One turn moves every row onto another: examples first, then more rows asked:
lol: .01,-.16,-.09,.00,-.21,.02,-.06,-.14,.17,-.03,-.09,-.09,-.04,-.15,-.10,-.01,.09,.15,.15,.25,.11,-.10,-.29,-.13,.03,.08,-.03,.54,.25
Kofom: .11,.01,.10,-.29,.08,-.19,-.03,.24,-.07,.31,-.14,.21,-.26,-.34,-.13,-.05,.09,.10,.00,.15,-.03,-.13,.13,.34,-.19,.03,-.12,-.14,.36
nurat: .13,.01,.13,-.36,.05,-.24,.13,.13,-.08,.12,-.04,.31,-.36,-.09,.06,-.08,.05,.16,-.01,.24,.00,-.05,.14,.38,-.17,.00,-.05,-.25,.27
tadan: .07,-.02,-.29,-.08,-.19,.30,.20,-.09,.21,-.13,-.06,-.12,.20,-.10,-.10,.15,.02,-.09,-.03,.00,-.01,-.27,-.28,-.34,-.22,-.05,.16,.37,.03
fub: -.15,.07,.00,.04,-.20,.11,.12,-.17,.31,-.15,-.05,-.01,.22,.10,-.02,.10,.04,-.10,.02,-.01,-.07,-.07,-.35,-.28,-.15,.11,.01,.21,-.17
zil: .06,-.09,-.11,-.22,.29,-.09,.38,.41,.02,-.14,.07,.08,-.05,-.16,.04,.19,-.27,.05,-.18,.04,-.08,-.11,-.04,.22,-.12,-.21,.25,-.18,.23
fid: .11,-.17,-.19,-.29,-.13,-.02,.01,-.28,.24,-.19,.23,.03,.14,-.12,.04,.02,.21,.12,-.15,.22,.09,-.16,-.24,.01,.13,-.07,.06,.30,-.03
Kolo: .12,.02,-.35,-.09,-.28,.13,-.20,.20,-.12,-.15,.15,.19,-.20,-.16,.07,-.10,-.14,.17,-.04,.05,.23,.11,-.28,-.09,.01,-.10,.31,.31,-.19
kavom: .04,-.07,-.32,.09,-.27,.01,-.35,.22,.19,-.01,.06,.31,.03,-.27,.04,-.13,-.04,.11,-.01,-.12,.18,.14,-.28,-.01,.06,-.03,.20,.21,-.17
Vas: .03,.03,.04,-.22,.12,-.17,.00,.26,-.10,.29,-.20,.26,-.20,-.35,-.18,-.04,.05,.04,.05,.03,-.10,-.11,.15,.35,-.22,.07,-.11,-.18,.30
mepom: -.05,.07,-.14,.00,.14,.37,.24,-.14,.26,.06,-.20,.00,-.07,-.16,.01,.16,-.13,-.16,.02,.00,-.15,-.16,-.19,-.40,-.30,-.06,.17,.26,-.02
bope: .24,.09,-.37,-.01,-.27,-.04,.04,.12,-.14,-.02,-.09,.49,-.15,.03,.13,-.12,.16,-.05,.09,-.13,-.10,.02,.11,.20,-.15,-.26,.21,.01,-.27
Gab: .18,.19,-.23,-.17,-.01,.23,-.18,.11,-.30,.09,-.11,.21,-.39,-.13,.16,-.12,-.02,.02,.01,.00,-.10,.05,.25,-.04,-.34,-.12,.11,.10,-.29
Mif: .21,-.01,-.07,-.41,.03,-.18,.10,.23,-.21,.13,-.03,.23,-.28,-.25,-.13,.02,.04,.16,-.03,.20,-.02,-.16,.20,.37,-.14,-.15,.01,-.09,.35
Lef: -.09,-.21,-.09,.00,.10,-.09,.38,.48,.00,-.06,-.05,.02,-.08,-.15,-.19,-.04,-.22,-.01,.02,-.07,-.02,-.13,-.15,.15,-.11,.03,.12,-.18,.40
Noni: .21,.10,-.13,-.43,.07,-.15,.17,.22,-.29,.12,-.03,.25,-.28,-.19,-.06,.03,.01,.11,-.02,.12,-.06,-.16,.23,.35,-.20,-.22,.10,-.12,.31
Lat: .14,.01,.05,-.14,-.08,-.05,-.07,-.22,.44,.05,.00,.10,.17,-.13,.15,.08,.26,.11,-.16,.30,.10,-.05,-.32,-.01,.05,.14,.01,.28,.01
sorob: .11,.06,-.06,-.23,-.12,.05,-.02,-.22,.16,-.04,.06,-.19,-.18,-.06,.12,.03,.06,.18,.06,.39,.14,-.03,-.22,-.19,-.10,.07,.16,.42,.24
Lidof: -.01,.11,-.25,-.04,-.10,.38,.33,.03,.09,-.03,-.15,-.11,.04,.01,-.13,.21,-.07,-.10,-.06,-.04,-.10,-.27,-.23,-.37,-.25,-.08,.15,.31,.04
fimo: .05,.03,-.17,-.08,-.15,.09,.25,-.28,.35,-.25,.05,.05,.13,.16,.18,.14,-.06,-.03,.10,.03,-.03,-.07,-.19,-.28,-.21,-.09,.23,.23,-.10
kufa: -.03,.11,-.13,-.03,.01,.18,.37,-.16,.36,-.16,.03,.10,.15,.24,.21,.15,-.01,-.09,.04,-.11,-.10,-.14,-.15,-.22,-.23,-.15,.14,.08,-.07
Zulik: .01,.26,-.14,-.08,-.19,.08,-.16,.10,-.04,.21,-.04,.29,-.21,-.05,.14,-.26,.25,-.20,.05,-.15,-.04,.10,.05,.12,-.24,.13,.08,-.21,-.29
depu: .12,.07,.14,-.31,.14,-.16,.15,.16,-.12,.16,-.14,.35,-.33,-.10,.11,-.06,.02,.11,.00,.14,-.05,-.05,.18,.32,-.28,.08,-.04,-.26,.21
turog: .05,.15,-.06,-.07,.05,.26,.09,-.24,.29,-.05,-.17,-.02,.05,-.16,.07,.21,-.06,-.13,-.03,.11,-.09,-.08,-.29,-.35,-.27,-.03,.19,.36,-.08
biti: .19,.24,-.17,-.17,-.18,.14,-.32,.17,.03,-.06,.22,.21,-.11,-.04,.37,-.03,.02,.13,-.11,-.03,.27,.14,-.26,-.05,-.11,-.05,.18,.16,-.16
Dipug: .01,-.15,-.11,-.25,-.12,-.24,.25,.25,-.23,.12,-.07,.33,-.19,-.15,-.26,-.13,.00,.11,.02,.08,-.08,-.17,.17,.38,-.08,.01,-.01,-.23,.24
dil: -.24,.10,-.05,.01,-.14,.10,.30,-.14,.33,-.07,-.03,.07,.18,.15,-.07,.15,.00,-.15,.00,-.12,-.21,-.08,-.27,-.18,-.10,-.04,.08,.04,-.20
vivi: .02,-.15,-.02,-.28,-.11,-.30,.16,.21,-.11,.14,-.05,.31,-.22,-.15,-.21,-.14,.08,.17,.01,.16,-.01,-.13,.13,.40,-.06,.04,-.09,-.22,.28
Febi: .15,.08,-.13,.06,-.18,.19,-.34,.25,.17,.10,-.04,.23,-.14,-.19,.28,-.18,-.03,.11,.02,-.01,.31,.14,-.31,-.16,-.15,.18,.12,.20,-.03
gapa: .15,.12,-.42,.05,-.34,.17,-.11,.31,-.12,.31,-.23,.24,-.12,-.21,-.12,-.16,.04,.07,.03,-.07,-.10,-.06,.21,-.03,-.22,.13,.18,.05,-.12
nik: -.09,-.03,.16,-.07,.32,-.02,.17,.48,.13,.08,-.08,.03,.06,-.25,.02,.11,-.09,-.03,-.19,-.09,-.07,-.10,-.15,.18,-.18,.10,-.06,-.27,.23
Buru: -.02,.07,.23,-.13,.34,-.05,.32,.33,-.05,-.08,-.06,-.02,-.29,-.02,.12,.13,-.26,.03,-.06,.08,-.02,.04,-.17,.15,-.26,.00,.13,-.19,.29

fid -> lol
zil -> Lef
Now find these:
bope -> gapa
biti -> Kolo
nurat -> Mif
Lidof -> dil
Noni -> Dipug
fimo -> tadan

One turn moves every row onto another: examples first, then more rows asked:
kul: -.27,-.26,.27,.12,.04,-.02,.29,.23,.11,-.63,.26,-.14,.42,-.13,-.26,-.15,-.11,.33,-.29,-.13,.02,.06,-.05,-.07,-.17,.07,-.35,.02,-.48
lelu: -.17,.32,.33,.07,.10,.02,.35,-.26,.07,-.16,.07,-.13,.60,-.05,.29,-.29,-.34,.17,-.33,.30,-.08,.24,-.31,-.36,.08,.02,.13,.02,-.29
Kon: -.21,.43,.25,-.01,.06,-.07,.15,-.16,.08,-.35,.11,-.17,.70,.11,.24,-.20,-.32,.26,-.39,.15,-.05,.12,-.14,-.50,.11,.00,.08,.07,-.21
Kufi: -.29,-.29,.27,.07,-.21,.10,.43,.10,.22,-.68,.12,-.06,.44,-.05,-.26,-.24,-.08,.09,-.37,-.05,.06,.03,-.14,-.12,-.02,.00,-.29,-.18,-.36
regu: -.18,.16,.29,.53,.19,.05,.33,.19,.22,-.21,.06,.16,.51,-.17,.27,-.27,-.28,-.05,-.17,.27,-.46,-.23,-.36,-.32,-.35,-.02,-.11,-.07,-.09
fus: .14,-.01,.07,.40,-.25,-.22,.36,.20,.22,-.45,.12,.27,.11,.03,.02,.24,-.16,.37,-.25,-.02,-.19,.16,.01,-.15,-.18,.03,-.14,.04,-.10
Fomir: .19,.04,.07,.09,-.28,-.31,.51,.21,.24,-.54,.10,.17,.14,.15,-.02,.12,-.30,.22,-.39,-.11,-.18,.15,-.03,-.39,-.43,-.09,-.03,.09,-.11
sokam: .15,-.03,.12,.11,-.29,-.05,.41,.11,.20,-.65,.09,.21,.08,.30,-.12,.10,-.20,.33,-.27,.07,-.18,.13,-.11,-.29,-.33,-.02,.01,-.09,-.12
sek: -.29,.10,.30,.33,-.05,-.36,.14,.36,-.03,-.65,.23,.17,.35,-.04,.09,.30,-.19,.06,-.29,.11,-.30,-.04,-.53,-.32,-.11,.06,-.13,.19,-.11
megut: -.18,.37,.42,.08,.21,-.14,.32,-.07,.48,-.54,.34,.02,.10,-.14,.05,.03,.10,.09,-.26,.01,-.17,-.02,-.30,-.16,.17,-.14,.00,.04,.12
Mutak: -.20,.16,.13,.45,.31,.06,.62,.07,.14,-.53,.02,.02,.47,-.19,.37,-.38,-.23,-.19,-.18,.18,-.33,-.14,-.16,-.28,-.42,.03,-.06,.01,-.10
lura: -.22,.12,.16,-.02,.36,-.19,.52,.42,.06,-.49,.43,.10,.24,-.13,.10,-.17,.07,-.13,-.29,-.10,-.03,.12,-.24,-.52,-.19,-.04,.13,.19,-.18
logal: -.33,-.25,.32,.05,-.02,.05,.39,.02,.05,-.65,.11,-.20,.33,-.23,-.34,-.21,-.12,.20,-.42,-.01,-.07,.11,-.13,.00,-.17,.06,-.29,-.13,-.24
Fakas: -.15,.27,.40,-.01,.04,-.15,.15,-.30,.05,-.23,.19,-.10,.52,-.06,.24,-.33,-.45,.24,-.18,.15,-.04,.24,-.27,-.52,-.06,.07,.00,.12,-.31
toz: -.01,.07,.29,.41,.14,.02,.46,.18,.28,-.25,.08,-.05,.47,-.36,.40,-.23,-.25,-.26,-.25,.09,-.32,-.25,-.17,-.35,-.33,.02,-.10,-.06,-.02
vefu: -.19,.42,.41,.20,.23,-.23,.37,-.06,.53,-.51,.32,-.01,.07,-.20,.04,-.07,-.03,.27,-.29,.01,-.21,.09,-.34,-.27,.10,-.16,.11,.16,.09
riv: -.17,.34,.26,-.02,.09,-.10,.31,-.30,.21,-.28,-.06,-.07,.52,.10,.30,-.33,-.49,.13,-.36,.11,-.12,.17,-.22,-.44,.09,.10,.06,.09,-.31
naba: -.23,-.19,.33,.12,-.25,.08,.44,.19,.13,-.67,.05,-.10,.21,-.09,-.19,-.23,.01,.10,-.27,-.07,.03,.01,-.31,-.08,-.24,-.02,-.34,-.13,-.46
Bepub: -.22,.21,.28,.47,.17,.08,.55,.11,.14,-.30,.00,.05,.53,-.24,.23,-.34,-.45,-.24,-.29,.08,-.37,-.17,-.20,-.31,-.34,-.03,-.01,-.14,-.07
gev: -.25,.06,.23,.10,.37,-.13,.62,.40,.14,-.35,.49,.06,.25,-.18,.05,-.28,.04,-.05,-.28,-.07,-.16,.05,-.31,-.46,-.08,.01,.19,.24,-.24
taveg: .20,-.09,.19,.25,-.28,-.22,.50,.07,.27,-.45,.13,.18,-.07,.19,.07,.07,-.16,.35,-.25,.00,-.13,.12,-.19,-.25,-.23,-.15,.01,-.02,-.02
Ton: -.36,-.08,.40,.04,-.16,.16,.53,.19,.24,-.54,.11,-.13,.41,-.06,-.19,-.16,.01,.20,-.39,-.09,-.07,-.09,-.20,.07,-.06,.00,-.37,-.03,-.36
mon: -.19,.00,.59,-.06,.05,-.08,.36,.01,.12,-.51,.53,.13,.24,-.29,.20,.02,-.26,.01,-.42,.13,.01,.03,-.24,-.15,-.32,.31,-.20,.30,-.02
tidor: -.15,.33,.41,.17,.04,-.17,.21,-.21,.16,-.28,.17,-.25,.39,-.02,.38,-.37,-.39,.20,-.26,.03,-.12,.22,-.05,-.38,.06,.03,.17,.26,-.24
kasik: -.37,-.23,.36,.14,-.03,.09,.46,.25,.15,-.67,.20,-.10,.42,.02,-.22,-.32,.02,.31,-.31,-.13,.05,.02,-.32,-.15,-.21,-.10,-.19,-.09,-.40
Rivo: -.25,.13,.21,.59,.27,.10,.44,.21,.22,-.40,.14,-.02,.57,-.14,.36,-.33,-.25,-.06,-.23,.04,-.51,-.19,-.18,-.28,-.26,-.05,.06,.14,-.12
tal: .03,.19,.29,.47,.29,-.07,.41,.07,.28,-.32,.07,.02,.55,-.22,.26,-.36,-.37,-.15,-.31,.20,-.36,-.13,-.34,-.39,-.41,-.06,.04,-.15,-.14
buk: -.16,.32,.39,.05,.00,-.25,.18,-.24,.15,-.37,.05,-.16,.49,.12,.22,-.32,-.36,.03,-.24,.14,-.18,.25,-.13,-.28,.18,.10,.23,-.02,-.21
luso: -.28,-.02,.56,.00,.04,-.09,.25,.05,.15,-.59,.55,.08,.21,-.18,.16,.02,-.23,.18,-.28,.25,.10,-.04,-.20,-.20,-.26,.37,-.23,.26,-.15
sogas: -.31,.24,.29,.20,.05,-.36,.12,.31,-.01,-.63,.21,.22,.43,.04,.07,.19,-.16,.04,-.54,.10,-.31,-.07,-.55,-.27,-.08,.02,-.12,.26,-.10
ler: .22,.02,-.03,.30,-.24,-.28,.46,.16,.16,-.55,.01,.38,.17,.17,.00,.00,-.10,.23,-.45,.01,-.20,.16,-.12,-.26,-.20,.19,-.09,-.03,-.13
pifet: .22,-.02,.07,.22,-.22,-.15,.51,.21,.16,-.62,-.09,.20,.06,.18,-.02,.07,-.26,.25,-.34,.05,-.07,.13,-.03,-.33,-.24,-.05,-.17,-.08,.00

Ton -> toz
Bepub -> pifet
Now find these:
ler -> buk
kul -> Rivo
vefu -> luso
lura -> sogas
regu -> taveg
tal -> sokam

